Rotation paths and how fast each direction turns (degrees each step)
Each turn is a multiple of 5 degrees from 10 to 175, or 0.
Each row of a path follows its step; steps can be skipped.
Rotation 1:
step 0: [ -7.1   0.6  33.1 -55.1  36.0  17.2  40.5   8.4  -2.5   1.9  20.2   6.2
  -6.1  35.0   4.3  34.1 -15.5   1.0   2.4 -23.9   5.3 -26.2  29.9  15.5
  -3.6   6.1  -8.9 -40.7  -0.3  19.2  18.8 -18.2  -9.4   4.3  25.9   7.6
   6.8  18.4   5.9 -55.6   6.6   8.1 -50.5 -18.6  69.3 -22.9  44.7  64.4
  -7.7  35.6   8.1  29.1  13.0  19.9 -26.1   8.1  -0.2  17.2  14.7 -34.5
   3.4  26.7]
step 1: [  2.3  35.6  42.2  40.6 -30.9 -43.1 -13.1   6.2  14.5 -46.2 -21.8  18.7
  25.0 -23.9 -32.8 -19.8   4.9  60.9 -40.3  31.3  19.8   9.6   7.1   8.3
 -15.2 -28.5  14.9 -34.6   5.2   8.5 -16.3 -24.5 -26.7  19.4  13.6  -4.2
 -13.2  38.1  58.2  -2.6 -14.6 -27.5 -17.4 -18.0  -4.3 -30.9   4.7  14.0
  14.4  20.6  -6.2  -5.4   6.3 -51.1  -4.5  30.4  -6.5  13.1 -10.8 -53.2
  11.3   4.2]
step 2: [ -5.0  20.9 -18.5  29.2  51.6  -3.2 -24.9 -13.3  11.5 -25.4  28.1 -10.8
  33.5  46.1  -8.5 -25.6  -9.5  22.1   5.4 -15.6 -18.6  27.9 -10.9  -6.8
 -30.9 -48.5  22.7   3.1  10.2 -20.9  -5.8 -24.9 -13.2 -27.9  20.5  16.5
  -1.1  30.6   8.4 -15.0  43.0   5.9  32.3  -5.5 -21.6  57.2 -12.1 -34.6
  -5.7  12.6 -42.4  28.0   9.6  -4.5  60.1 -38.1 -10.7  16.8 -56.1  14.3
  -1.8  -5.5]
step 3: [  6.4  -2.2  -4.9 -22.5   6.8  38.7 -19.8   7.1 -45.4   1.6 -19.9 -17.1
   8.8 -18.9  -5.4   7.0 -25.2  -0.9  -5.5  10.7 -15.1 -42.3 -33.6  89.7
  24.0   7.1  17.3  24.0 -21.0 -26.7  54.0  14.6  18.8  21.8 -22.6  23.3
   4.4   7.6 -48.6   5.7  -2.1  11.3  56.1  16.0 -16.4  47.5  -2.5   7.3
  19.0  -1.7  -8.8 -27.4  18.2 -19.9  10.7 -16.0  11.1  -9.9 -18.2 -32.0
  -2.7 -55.7]
step 4: [ -6.6   6.4 -45.5  -2.6  10.4  -2.7  15.1  -9.0  -7.4  -2.8 -15.9  22.2
 -23.9  28.1 -40.0  29.1 -19.9 -60.5   2.2  34.0  -6.2  52.4  15.8  64.6
  -0.9  20.9 -33.8  22.7 -73.5   7.2 -33.1  17.7  -8.0   0.5   5.5   9.2
 -23.6 -23.7 -20.4  55.7 -25.9   3.1   4.8  17.7   6.7 -18.7  -6.1  -2.0
 -30.2  23.6  27.8 -25.1 -21.9  25.0   9.8  12.0  14.5  10.2   8.9 -12.8
   8.3  35.3]
step 5: [-23.6  12.7  20.0   5.9  -6.6 -57.8  30.3  22.4  -7.1  22.0  -4.5  44.3
 -26.9  56.3  23.7 -11.1  26.1  -9.1 -18.7  -3.6 -16.9  24.8  11.7   7.8
 -13.2  35.8 -23.7  -6.4  45.9  -2.3 -17.9  -5.3  -4.1 -35.2 -34.4 -39.9
  30.4 -16.8  -2.7  13.7 -13.1 -30.8  21.5  -0.8 -38.0  36.2   2.2  17.4
 -20.0  -6.0  28.8  39.8  -4.4  -6.8 -44.4  36.8  37.4  -7.1  48.1  15.3
  19.2 -15.7]
step 6: [ 20.4  33.3   5.5 -26.8 -24.5   0.3 -24.7  51.0  17.1  -7.1  37.2  42.6
 -42.3 -22.7  43.9   7.6 -31.3  15.7 -33.7 -36.7  15.4  -6.8 -22.3 -14.2
  14.6 -16.8  31.0 -20.1  25.9 -36.7 -24.5 -25.9 -27.9  24.3  -2.1 -12.1
   6.4 -13.9 -11.8  -7.8  13.0  -2.7 -57.4  -7.1 -30.5  -6.7  -4.3 -10.0
  33.5  -6.5  21.6  10.5 -40.0  46.5  13.2 -19.2  24.8 -40.2  -7.2  26.2
 -27.4  19.0]
step 7: [ 13.7   0.5   5.0  48.9 -17.7  35.7 -26.7  36.2  25.3  -9.9 -16.7 -49.5
 -16.2 -46.9   7.1 -25.0  13.8  22.5  31.8  -5.7   6.1  17.1 -49.7 -50.0
  46.2   1.9  15.0 -16.5 -58.6 -15.1 -33.3 -20.3  23.6  18.2  -1.9 -19.7
  12.9  -1.0 -23.4 -25.7  26.5  37.8  -8.5  -4.0   1.1  30.1  47.6  17.9
 -26.3   3.8  18.0  13.4  31.1   3.3 -32.2 -13.3 -29.7  14.2   9.4 -11.4
  18.1  19.9]
step 8: [-23.6  -2.0 -20.2  15.7  -5.8  26.2  19.3 -13.6 -10.5  28.2  12.7  16.0
 -17.8  -2.8 -44.3 -15.9   7.7 -11.8  60.0 -30.9  22.9  19.1  -8.8 -34.6
  10.1 -25.7  14.2   3.2 -19.7  20.6  33.3 -21.1  31.5  66.6   3.5  -8.1
 -11.6  34.8  20.0   2.8   1.5  -5.4  26.6   0.0  69.4 -17.4 -27.1  21.6
 -10.0  37.0 -44.4  15.6 -15.3  -4.8   1.2  27.0  19.0  24.6   7.7  23.4
 -28.7 -52.7]
step 9: [ 15.8 -19.6  35.9 -23.4 -21.3  -6.4 -25.7 -18.2  10.6 -29.3 -21.8 -27.3
  16.3  23.0  35.4  -1.3  19.4   0.6  50.2   4.0   4.4  30.7 -28.5  33.0
 -44.8  29.8  -1.2  21.2  21.2  47.4  61.1  -5.4   7.3  -1.5 -19.9  18.8
 -41.8 -26.5  65.7   4.6 -17.6 -27.4 -10.8  27.0  -2.6  -4.7  21.2 -34.7
  26.2  15.7  -7.3   4.3 -29.3   2.9  15.6   9.8  -2.3  38.1  12.0 -26.1
 -36.2  -5.9]
step 10: [-34.5  11.7 -21.6 -71.4  26.9   3.0  17.3   3.2  25.9 -17.1  16.5   8.8
  29.1 -41.9  36.2 -29.9  33.3  -6.5 -42.2  12.1   2.2  14.6 -11.2  19.8
  -6.6  14.5 -26.8   0.2   6.5  29.0   7.8  18.8   7.9 -54.0  -9.5 -43.0
 -10.8  -1.9  37.8  -3.1  36.2  -2.5  11.7 -17.6   3.9  15.5 -58.3  23.6
 -10.9  -5.2  -7.7 -41.7 -32.4  -9.2  13.4 -44.6 -13.5  10.2 -33.3 -15.7
  25.3  30.1]
step 11: [-18.0  22.8  30.2   6.6  -4.8   9.2   8.7 -20.0 -20.5 -18.4   8.6 -43.5
 -38.2  17.8   2.7 -48.4 -52.1 -33.0 -37.5 -14.2   3.4   0.2  47.9  29.0
  37.5 -20.6 -24.9   1.8  21.8   0.0  -2.7  30.1 -36.2 -38.3  -1.1 -35.8
  15.4  34.8   2.9 -13.6  -8.9  46.6  -2.2  26.5  13.1   8.1   8.5  31.4
  23.6 -20.8 -17.7 -16.9  37.8  28.5   7.3 -11.5 -42.1 -50.1  23.3 -26.9
  -4.1 -10.5]
Speeds:
[ -5.1   3.5  -3.0   4.8   9.5  -7.5  -3.3   0.8  -1.8   3.6  -1.3  -6.6
   9.5  -7.9   3.1   3.1   4.0  -0.4   9.3  -9.4   1.3   8.6   8.5  -7.5
   1.6  -3.6   5.4   5.8  -9.5   1.1   1.6  -4.1  -2.8 -19.0   5.8   4.9
  10.4 -10.9   1.4   0.1   8.5 -10.5   1.1   8.6  -0.7   3.3 -12.3  10.7
  -7.1   9.3   8.1   4.1   4.1  -3.0  -6.8  -9.0   4.9  -0.1   1.5   0.2
   6.3  -1.1]	135
[  9.3  -5.9  -7.7  -6.2   0.4  -2.4  15.1  -3.1  -6.4  -3.4  -8.5   6.6
  -5.6   3.2  -1.2   5.4  -0.2  -7.3  15.0  -1.8  -5.2   0.4   3.2   0.0
   2.9   7.6   2.7  11.4  -7.1   5.7   3.1  -7.8  -1.5   4.2  10.2   8.8
   2.6   0.9  -1.4  -9.2 -13.0  -0.8   7.6   0.6   1.5   1.1   1.9  -1.6
   6.7  -1.7  -6.6  -7.0  -8.0   1.8 -16.5   4.0   5.5  14.4  -0.7  -3.6
   3.4   1.8]	80
[ -6.4   5.7  -6.5   4.3   4.3  -7.2  -1.0   8.1  -9.9  -3.1  -3.2   4.4
   0.0   7.3   4.0  12.0   1.0  -4.2  -6.2   9.7   7.2  -4.3  -2.8   7.0
   0.1  -3.4  -5.7  11.5   3.4   1.8 -16.8   2.8  -0.9  -5.3   4.9  20.3
   1.4   6.8  -6.1  -4.8   2.6   0.7   3.2  -2.4  -9.8   1.9   1.9   6.2
  -4.5   0.6  -5.8   2.6   3.3  -2.6   8.6   6.6  -1.3  -6.8  -8.1 -12.6
  -2.4  -8.9]	35
[ -5.4   2.7  -1.6  -5.9   0.8  -9.7  -6.9  16.7   6.6  -6.6 -10.2  -0.7
  -1.4  -8.4   5.9   5.8  -2.1  -0.4   0.6 -10.4  -7.1   2.9  12.0  -8.5
  -0.1  -4.8  -9.4  -3.1  -9.0  -7.0   7.1  11.7   3.1  -0.7  -3.0   1.4
   2.9   8.0  -3.8   3.2   1.4  10.8   2.3  -4.9  -4.7   8.7   0.0   0.1
  15.5 -13.5  -4.6   1.7  -1.1   0.5   4.9  -5.9  -2.5   9.8  -5.1   2.0
  -3.1  -0.9]	90
[  4.5  -9.4   3.4 -11.9  -1.9   2.5   1.8   5.6  -5.6  -0.4  12.1 -15.5
  -6.2  -6.7  -6.3  -5.7  -9.1  -0.9  -3.7  14.1  -9.4   0.1   0.1  -2.8
  -0.8  -1.4   6.2  11.0  -1.8   5.8  -5.5  -7.1   3.7  -2.5  -3.1  -4.5
   5.7   2.3  -5.8  -5.2  17.0  -8.1  -2.5  -4.3  -2.5   3.9   0.3  -0.2
   1.7 -13.0   7.6  -2.2  -3.2   8.7   0.1  -6.6   3.5   3.6 -11.2  -4.3
  -1.7  -5.8]	95
[10.5  0.9  5.4 -7.0  1.9 15.2  2.2 11.6  1.6 -6.2  0.1 -7.3 14.5 -7.7
  3.4  6.0 -3.7  0.5 -9.2 -2.5  1.9  3.8 -7.8 -1.3 -8.7  8.2 -7.6  7.4
  2.1 -6.8  1.0  4.9 11.2  4.1  6.6  5.5  3.8  1.2 -4.1  4.5 -6.5  3.1
 -5.3 -8.5  1.4 -0.3 -0.3  2.5  3.9 18.6  9.6 -5.3 -4.3 -2.8 -6.7 -4.3
  4.6 -4.9 -0.7 -8.0  0.6  8.2]	115
[ -3.9  -4.3  -1.5  -0.9   2.0  -9.1   7.7   2.2 -15.5  -8.5  -3.0   3.6
  -9.2   6.7   3.4   1.0   9.0   9.7  -5.1   6.0   8.7   6.0   5.7  -2.1
  -4.5  -7.0   4.2  -1.2   4.2  14.6  11.6  -2.7   7.8   3.5   3.9  -2.5
  -3.4   2.7  -0.5   8.3   1.5  -9.4  -6.6  -2.6  -7.5   7.2   3.3   2.4
   5.1   1.1   6.5   1.6  -5.2 -11.0   0.3  -6.3  -2.2  -5.3   0.1   5.2
  -5.2  19.2]	85
